T: 4 groups of rows, each row roughly a mix of its group's hidden directions
T (143 x 10)
30	-145	-2	334	15	69	-216	-129	-274	301
-26	124	-18	330	-67	-431	30	25	-221	-30
100	-323	-110	-105	71	-212	38	-285	-250	-185
-195	46	-202	-150	-145	-314	292	131	-76	189
-123	126	146	-165	237	49	-380	-25	-183	225
-78	-268	258	92	92	130	90	331	142	225
126	181	187	128	70	156	376	-255	153	88
30	-410	149	-26	-110	133	50	-373	-9	-58
-215	112	-188	-471	-28	-113	-80	154	80	-26
-22	-113	-320	54	124	-227	360	60	-120	186
67	-209	-130	-232	64	-278	175	-323	179	6
-180	-26	263	355	-43	-54	176	-68	-186	252
-87	-126	-267	116	-42	133	36	-482	-62	38
116	296	95	-236	281	-60	209	46	-255	-86
-32	-59	73	299	-106	-422	-23	174	-218	-15
-116	-207	-125	-256	-76	-155	175	-10	-396	-108
-306	-53	187	-101	310	-60	-38	-92	295	169
-365	45	255	-103	210	180	136	-91	190	129
-149	211	-87	-64	-203	-58	-11	285	285	285
203	-28	92	356	-78	185	-314	-46	220	6
162	-263	19	81	170	436	7	148	-152	-25
45	413	129	21	-96	-48	-346	18	176	-123
-69	-60	-359	18	-30	-339	-232	65	-221	-82
-226	-229	157	71	0	-256	123	-118	108	-357
-385	-195	149	-285	-161	-156	-77	-141	-31	3
70	11	199	-328	356	104	-205	131	-37	130
-252	74	305	137	10	-267	-6	11	-276	-197
-9	126	289	-197	91	-395	-27	142	174	113
-86	-161	18	-239	-302	-365	-195	-88	79	2
-31	187	0	-147	-8	472	119	-259	-38	63
-54	293	-3	368	96	138	-97	154	-255	-127
-218	334	296	-146	179	-30	159	-52	177	-80
-271	164	-19	-192	-1	243	245	-311	-56	-103
-242	-49	192	192	5	-94	434	-161	-96	9
-30	-56	-100	-467	-43	-53	-252	-149	204	-53
147	-156	115	-129	9	-36	-341	-251	318	-95
-128	96	93	-65	61	-175	-436	-64	-63	-309
-45	25	411	210	-228	-40	200	-8	141	195
-48	-250	-4	-276	-182	27	-141	-353	106	190
-205	101	294	-46	-75	209	-39	385	119	113
154	-400	191	126	136	-38	77	-117	275	-124
-148	-145	96	217	39	-434	-92	-30	206	-161
347	-248	-278	-65	-245	-11	-178	-2	-77	-73
-35	-286	-30	-147	-53	-247	240	-126	252	-246
-307	-364	-147	207	-103	-106	-128	-78	-175	24
-288	-281	239	71	41	-147	283	167	2	-106
-391	-62	-53	106	-153	-315	-65	201	150	-82
236	-67	-47	-138	60	351	-114	111	-341	-130
123	357	241	-26	151	-189	-137	70	189	218
-276	-122	-161	226	135	265	18	-131	274	133
-72	65	79	-175	-76	-548	-56	-54	61	71
167	34	108	130	114	285	231	290	278	12
-31	195	145	412	141	21	-98	19	-273	-181
-39	-162	190	-215	275	-207	-10	165	233	237
127	143	237	233	-210	150	279	-7	-149	-230
94	-473	-198	-91	-16	-48	-199	169	36	122
-69	-99	-46	-101	-234	164	195	-323	-218	-262
54	136	330	-66	-100	-364	202	157	108	-112
-1	197	236	228	129	117	271	319	-100	-71
20	-94	292	-310	-354	-73	145	-95	-125	-2
-188	24	110	-353	-277	130	54	-236	-39	-202
83	-214	-436	-165	23	50	-216	-152	-146	51
374	56	-73	45	-134	116	64	410	-55	-98
195	50	-64	-34	-279	-85	-78	-246	301	-281
-128	-176	-128	-34	67	-447	132	-132	145	-204
-80	141	-55	71	65	-369	-29	-9	396	185
393	250	-32	-51	-32	169	248	-224	57	41
89	18	394	-219	138	77	62	219	-160	-229
119	-248	27	-130	237	219	293	37	245	-149
-355	334	37	236	119	22	85	-113	-191	33
107	-31	54	-302	-208	-52	-64	-160	412	-121
-57	14	-199	14	-56	394	35	260	-103	293
10	222	-126	221	-114	-73	-155	258	349	-149
247	271	379	-128	117	-128	26	103	62	165
169	116	-27	-126	250	-415	212	18	33	-165
-179	195	58	15	103	59	-55	362	322	202
-162	-515	65	-44	20	-131	77	-47	204	43
47	-9	394	-24	4	329	-158	-249	-97	-65
-158	-16	99	109	187	128	12	30	-474	207
-21	-272	93	137	24	34	-41	-312	-369	167
-159	-6	-151	-262	-183	38	205	329	29	253
136	287	190	-145	337	-202	-91	51	-156	140
12	-86	-330	21	341	145	-86	-27	316	-70
95	-249	46	-266	-208	346	-218	82	-46	-60
78	208	18	-258	3	487	24	-97	41	38
97	307	-33	-29	73	-45	-180	345	297	118
20	154	112	329	150	-382	63	-77	71	198
-162	-169	-191	148	101	-211	-278	-248	125	211
270	180	-110	5	-134	-293	-86	242	145	241
199	-10	85	-353	26	-425	-29	111	18	-1
75	-138	254	-323	143	246	30	-139	263	-56
142	254	84	-394	-62	175	-28	-242	134	90
-143	-349	152	-86	-165	-186	-275	220	-88	-11
-281	-278	37	-196	-140	315	-192	67	-100	17
53	-235	1	-81	77	432	109	-165	209	164
225	-151	-157	-408	-50	187	-31	-40	197	-152
-41	46	-23	460	35	241	-154	169	-178	90
-32	89	440	113	-51	236	-243	89	152	-59
-340	-110	267	-136	43	-241	-223	38	139	137
-269	57	-56	378	-120	223	-48	272	66	-24
-40	-91	218	-302	363	193	-149	150	-63	-11
-216	214	136	113	139	107	-327	146	10	290
-50	-253	-75	10	98	336	351	219	-35	2
-225	-472	151	20	31	-21	70	48	248	15
-92	311	59	156	-136	-63	-322	11	-262	199
201	99	16	165	-291	-88	91	142	-390	-128
131	127	85	140	33	115	-291	-27	447	87
258	138	-175	21	57	28	262	181	-33	-379
-173	-212	-62	-41	128	258	201	263	-149	268
-257	141	335	263	-21	-231	11	206	-10	55
-198	-138	335	47	34	83	9	220	-337	-155
291	2	-52	184	-166	40	409	-46	195	-97
181	180	-138	166	-184	-282	-213	-145	227	-155
-111	83	14	165	117	388	101	377	-60	0
-128	-337	-68	-90	170	35	201	186	-100	329
-18	223	483	-43	101	-188	131	-2	130	49
-187	-57	-150	127	-206	92	-192	-314	-262	188
77	163	-2	278	-82	189	-234	-169	-349	97
44	-75	-141	14	14	-6	-531	35	-81	-223
-111	47	-31	210	103	-164	-273	80	-218	376
145	193	154	259	307	230	142	-186	119	-51
401	337	165	-102	159	32	-109	-118	-5	-55
138	-37	-203	-356	91	-60	-231	-21	314	-119
-107	-225	-20	-152	78	194	208	393	-41	196
96	-64	-216	217	-191	-59	335	-240	223	-22
235	115	-131	94	180	325	230	-109	219	148
-31	292	367	3	296	-124	-163	57	-95	-66
41	111	-120	210	420	-136	138	-53	259	101
-295	-457	-12	-13	-117	-195	46	-36	-63	-106
-207	-137	-416	264	-174	144	-104	9	-6	-21
-79	89	73	-214	-51	-466	-205	-124	-137	79
-29	84	-186	73	-290	-58	-438	196	15	34
-25	202	406	-114	106	224	138	63	142	208
-263	19	-30	-230	-37	64	303	-77	-79	-366
50	266	161	217	-56	208	-127	384	-92	52
-206	-26	466	185	-57	-256	-25	29	-22	-35
-120	-118	-116	75	-424	296	-122	-191	8	-32
-150	-28	-193	-282	146	336	-109	-191	209	-32
-35	-200	-261	33	126	-211	407	138	-46	-93
198	158	-226	129	-176	-211	-88	241	175	251
85	-56	31	-319	-354	200	-162	-28	229	93
18	71	210	-27	236	450	-105	-37	-212	25
154	-48	-83	202	-108	-471	80	-223	-40	45
the one row of each list that fits no group (the others fit one group, some only roughly)
    Z735: -111	-204	-76	-211	-131	-293	350	4	-116	153
    Z510: -61	-423	105	18	63	-116	-57	67	-347	-165
    Z551: 432	-74	-184	-15	-143	-61	302	-83	107	-81
    Z758: -23	214	-277	-287	22	-169	-130	-128	-21	-313
    Z889: -130	171	64	-325	-160	191	310	14	-230	11
    Z746: 178	-19	-290	0	236	303	87	-108	-253	-144
    Z105: 68	82	31	143	247	40	-164	-12	-478	-126
    Z824: -468	-34	-3	177	-32	-251	-146	-112	-107	80
    Z263: 207	-180	-354	22	-226	-151	185	137	147	-130
    Z949: 310	221	-27	178	-59	155	104	-295	-9	252
 -> Z105
    Z726: -213	-93	290	20	-128	-269	271	201	21	161
    Z533: -161	-26	264	303	232	45	-100	62	-329	-30
    Z572: 81	0	-160	-375	-123	185	143	-27	-40	-350
    Z185: 116	206	48	89	250	272	-295	32	274	-26
    Z947: -40	-80	373	214	-27	-264	-28	-210	242	-16
    Z890: 149	-101	-151	-408	-105	-86	259	-213	-77	88
    Z998: 381	142	260	-42	234	237	34	20	128	-55
    Z614: 20	-39	-208	-316	46	-11	36	-183	-422	79
    Z177: -403	-55	-9	318	-116	76	154	-54	69	-221
    Z588: 30	-87	45	-8	351	27	287	84	-375	48
 -> Z614
    Z147: 80	63	-253	125	-40	-176	-48	77	358	329
    Z806: -276	-128	-110	-167	-40	-28	180	-434	19	-103
    Z454: 292	-162	55	152	-24	-210	-92	-419	1	17
    Z153: 285	187	145	92	64	130	49	265	246	260
    Z415: 49	331	224	-381	138	5	89	35	85	-154
    Z856: -418	39	297	21	219	-95	-126	105	68	116
    Z663: 201	-169	64	-76	-148	-482	132	-53	104	-55
    Z885: -334	133	-31	178	-99	14	37	114	-409	-115
    Z538: 46	396	237	195	-124	-165	-39	-115	-37	234
    Z219: 25	-81	42	218	-103	71	410	-175	160	-265
    Z440: 143	142	80	117	60	316	-295	-156	219	209
    Z620: 51	-116	-173	244	258	-345	141	32	-231	35
    Z833: -123	-80	-297	-73	-55	-194	-167	-394	-135	98
    Z402: -326	-228	194	225	64	131	-100	271	118	-41
 -> Z440
    Z163: -14	-65	-471	144	-260	-113	155	-66	-93	48
    Z773: -82	248	1	176	36	49	-92	-58	-502	20
    Z80: 44	-42	-409	-50	-176	-294	-67	-231	25	132
    Z727: -489	93	222	168	-86	-137	-110	-48	-19	-24
    Z73: 154	154	-89	437	232	-1	143	-153	133	72
    Z410: -78	160	-142	-62	41	-319	28	-424	129	103
    Z99: 239	-222	-120	171	3	-380	-110	-150	157	113
    Z940: -262	-33	2	-167	42	-386	-144	-172	190	182
    Z414: 239	148	129	319	66	-115	211	63	267	180
    Z846: -32	37	-62	-159	220	-66	-311	-118	88	405
    Z636: -171	-1	220	-277	93	-401	-197	61	1	21
    Z812: -224	-278	-155	-115	256	316	-151	81	29	-81
 -> Z414
    Z399: 134	-116	-103	-89	-318	-209	116	108	-189	-334
    Z714: 359	89	50	-281	230	-164	14	100	140	196
    Z33: -126	123	-8	352	179	-71	404	-79	-46	-54
    Z69: -226	-27	424	210	-131	98	-104	-194	-117	44
    Z861: -200	-104	12	-505	-151	30	85	-116	-11	127
    Z127: 358	176	119	-32	-36	283	-173	87	73	261
    Z797: -74	-159	32	126	236	-298	-379	164	49	-40
    Z293: -113	105	-442	-60	107	-99	-5	202	-287	1
    Z249: -218	-35	70	184	-109	14	110	-233	-208	-397
    Z476: 60	242	-28	-266	-277	134	-287	-63	152	172
    Z96: 88	-447	27	80	34	300	153	-148	-98	76
 -> Z69
    Z118: 254	360	-159	-239	-98	-79	-14	-65	-96	-248
    Z62: -120	72	259	-201	82	-353	19	-320	0	78
    Z443: -20	178	-465	-46	-16	-107	-54	129	269	-115
    Z504: 72	-109	197	-262	14	42	128	-172	-311	-312
    Z635: 342	142	-139	-101	-9	-127	-252	276	-111	176
    Z251: -102	-87	-65	-198	-216	-207	-443	123	-21	-66
    Z955: -146	-302	-149	73	-40	-327	177	30	-32	-291
    Z157: -197	175	386	41	128	43	63	-72	78	336
    Z83: -158	-56	28	289	-181	341	133	97	-154	-234
    Z757: 235	-171	-253	-135	215	309	-112	-105	-93	162
 -> Z443
    Z63: 108	-10	162	332	152	-249	-16	345	55	105
    Z258: -124	-69	-6	152	-86	415	-45	145	-226	-264
    Z12: -130	-177	-83	-17	290	129	-213	225	-242	237
    Z189: -30	238	-36	198	264	307	-151	223	-110	-144
    Z492: -106	-430	-111	128	-15	-367	-33	33	54	-47
    Z462: -197	-250	-102	-193	256	-47	-68	126	327	149
    Z634: 56	-95	-131	207	76	-140	315	40	213	351
    Z903: 488	9	-167	240	-132	41	18	-76	-93	95
    Z637: -195	12	275	-98	288	124	63	-347	89	112
    Z149: -7	-37	272	-238	-126	153	-322	247	4	177
 -> Z12
    Z961: -114	18	85	70	-265	-359	285	232	-1	-84
    Z859: -429	-20	-7	-110	91	-134	215	-3	-10	-313
    Z36: -375	70	288	-3	119	186	-143	-102	-229	-82
    Z166: -117	-255	-272	282	-60	110	29	198	-58	275
    Z884: -62	92	177	-103	478	-24	21	-105	263	-59
    Z272: -30	223	165	230	-6	-352	283	-128	-58	111
    Z102: 97	0	-228	-248	17	-330	-283	-42	-66	220
    Z632: -173	275	299	41	198	36	-163	-184	18	262
    Z152: 79	157	358	-315	175	66	-51	-194	-182	7
    Z423: -322	-52	68	152	-124	-255	-293	88	198	140
    Z701: 20	492	-35	-61	-143	203	79	-26	183	131
    Z865: -402	144	150	75	42	-14	-243	-233	-173	107
    Z805: -215	-79	95	-1	-198	-306	58	135	-59	-384
    Z785: -67	245	218	242	-51	76	89	-402	-48	125
    Z471: -6	30	158	-221	93	370	115	-145	-334	30
 -> Z961
    Z458: -173	48	329	57	-228	52	1	14	-332	-241
    Z946: -18	-6	-260	206	116	247	-51	-77	267	320
    Z712: -126	63	129	41	133	-109	443	-298	118	-9
    Z675: -106	-151	-224	-60	-53	-148	185	310	-336	105
    Z486: -27	-255	303	-142	-201	-178	224	-244	-80	-13
    Z936: -36	-43	-216	-198	-365	-338	9	-33	23	169
    Z444: -263	-121	-127	26	-125	-236	-79	-148	233	335
    Z370: -38	-89	-155	-178	-72	306	46	287	-343	-30
    Z612: -289	246	95	-310	-186	-113	-234	-65	90	57
    Z19: -46	360	8	-233	152	304	132	-10	31	-215
    Z989: 141	-20	306	-16	-197	413	189	-85	-20	20
    Z442: -28	165	158	-483	-48	194	70	-47	122	-136
    Z975: 89	97	-289	-282	248	273	214	-47	-26	-35
 -> Z444
    Z358: 138	-246	88	185	-128	-150	-184	-336	-150	-193
    Z842: 5	226	-204	171	253	-185	-21	240	-200	221
    Z379: 436	116	8	157	-56	274	240	15	31	38
    Z862: 74	346	-395	-231	-60	-35	95	-128	36	-30
    Z435: 80	86	-440	-88	-207	72	131	7	-222	193
    Z882: -258	42	-69	-351	-38	-256	64	-232	36	-210
    Z564: -120	-139	-57	482	-37	-29	-147	204	165	-64
    Z487: -3	73	22	397	-57	267	299	56	190	-16
    Z55: -40	270	275	97	-149	345	-111	168	144	68
    Z54: 351	-125	-177	22	-275	88	216	97	239	-8
    Z969: 296	-28	-25	34	6	-20	345	199	337	66
    Z909: -154	-115	216	184	-230	210	50	31	-358	142
    Z693: 111	31	-223	277	146	-159	253	-85	243	224
    Z787: -390	26	-126	58	120	-44	-294	40	152	259
 -> Z54
    Z702: 313	-102	77	-364	283	-86	46	29	168	42
    Z715: 172	261	5	31	-233	-38	-161	41	-425	-61
    Z642: -192	302	261	-312	35	248	-4	98	8	-24
    Z581: -107	-376	-401	-63	-5	14	-117	-41	-37	181
    Z381: -5	-340	100	216	-78	9	14	54	378	-207
    Z781: 139	96	-174	-276	170	144	-170	-175	350	-1
    Z464: 430	-179	-90	-207	-183	-48	153	-113	162	-23
    Z209: 282	-131	0	242	39	240	49	127	342	-129
    Z446: 312	-73	-32	-334	50	-156	118	-120	292	106
    Z677: 211	-207	-71	-1	23	409	136	122	-59	-264
    Z424: -84	-158	-143	-158	-313	-1	-335	272	52	49
    Z836: -78	44	244	29	233	220	128	-413	74	62
    Z61: 136	-297	1	8	62	70	429	-240	-23	95
 -> Z581
    Z559: 69	47	284	22	112	-34	-17	-344	-346	-163
    Z893: -240	-152	-78	94	185	49	-244	116	-401	34
    Z250: -32	-74	-294	252	-42	138	9	84	-271	331
    Z894: 201	-261	-115	126	172	56	354	-255	19	77
    Z144: 84	82	43	135	91	-300	-328	-188	301	-40
    Z665: -425	150	168	295	-18	169	-116	-42	-54	41
    Z514: 239	-340	155	64	-51	-248	268	-67	134	88
    Z292: 25	254	215	-31	274	199	-193	-69	170	-263
    Z775: 312	-67	-103	315	74	-27	25	-229	-265	161
    Z508: 236	-45	21	-184	-127	-338	207	238	91	-190
 -> Z893
    Z148: -174	64	179	-160	194	-156	-163	-392	-157	86
    Z553: -264	-88	151	68	-57	-32	289	124	-14	398
    Z595: 124	-278	355	45	249	64	-82	-220	69	142
    Z649: 404	-50	-202	12	190	-286	149	-52	127	36
    Z772: 333	128	-22	31	-61	-191	-259	-321	-119	119
    Z107: -201	50	136	-428	-123	-145	80	-238	-107	-108
    Z215: -132	367	-39	-90	-221	-265	-262	63	99	-62
    Z124: -178	241	43	-1	223	212	-175	255	-195	-216
    Z9: -285	195	-22	-215	-114	32	47	222	-311	-197
    Z257: -281	-260	-144	-232	216	-35	-30	-309	9	-38
    Z168: -47	-163	-4	20	-170	11	301	166	-22	-436
    Z696: 3	-368	-189	274	-73	198	253	69	82	-30
    Z957: -212	-173	-117	-306	75	-19	7	295	-279	-115
    Z207: -59	236	81	218	-249	-266	57	307	138	69
    Z180: -288	-18	-299	85	60	227	-328	61	-85	-118
 -> Z553
